One turn sends every row of this set to another row. A few are shown first. Where does it send the rows asked after them?
vuro: [-38 -15 -32  -2  73  16 -50   7  15  10  -6  -2]
Zed: [ 26 -24  21  -4 -12  -5 -35  10  -7  17 -20 -41]
lufub: [-23   5 -22  28 -20  44 -33   1   7 -12 -30 -47]
satuz: [-38  -8 -32 -25  37 -20 -54  13  24  33  12  12]
tagi: [ 21 -44   8 -26  -5  -7 -28 -11   5  10 -41 -22]
kuda: [ 10 -17 -24   5   2   8  -9  15  -5  52 -37  19]
rala: [-53 -46 -10 -30 -28   8 -52 -18 -11  13 -12 -19]
vopun: [ 16  -3  25   8  -8   6 -35  16  11 -21 -27 -34]
gigid: [  4 -15   4  40  37  25 -30  22 -16  34 -23  -7]
zef: [-28  22   0 -22 -11  26 -50  25   3  48  18  11]
seb: [-23  30 -32 -41   0  -7 -12  14  37  24 -12 -15]
Tiled: [-27 -10  -5  -8  70  20 -39  -4   5  22  -7 -50]
Gimo: [-40  10   8 -28  36 -19 -51   4  36  15  12 -23]
Desu: [-19  -5 -17   2 -52   2 -43   3   3  34  -4 -42]
musa: [-41 -16 -13  -7 -48  19 -43   7 -24  18  -3 -37]
dor: [-20  12 -55  11  48  34 -25  29   2  18 -12 -13]
rese: [-36 -23   7 -35  31  26 -62  -7   0  49   7  15]
mubo: [-59 -38  -9 -15  -6  32 -48 -20  -2 -25 -29 -19]
zud: [-36 -45  -6 -21 -17 -12 -61 -33  18  25 -13 -23]
tapi: [-13 -11  -5  -8   3 -16 -29   9  32  19 -30  45]
pip: [-40 -37 -10   3  15  30 -51 -35  22 -20 -39 -29]
niva: [-33 -14 -12 -21  47  65 -40  -9   2  14 -26  14]
zavok: [-20  18 -55 -13  11   0 -29  35  11  43   6   0]
ribep: [-48  -8 -13   9 -25  44 -39   7 -15 -21 -20 -36]
Zuzoz: [-25  31 -20  -9   6  65 -26  25   5  15 -15  11]
votol: [ 11 -24  12 -16  -1   4 -27  -6  24 -27 -48 -15]
nal: [ -9  10 -45 -21  32  32   1   6   4  30 -31 -41]
Sok: [-20  -9  25  26  38   0 -51  16  21   1 -15  20]

tagi goes to votol
rese goes to niva
Sok goes to gigid
Where do these go?
zud goes to pip
dor goes to zavok
Gimo goes to Tiled
rala goes to mubo

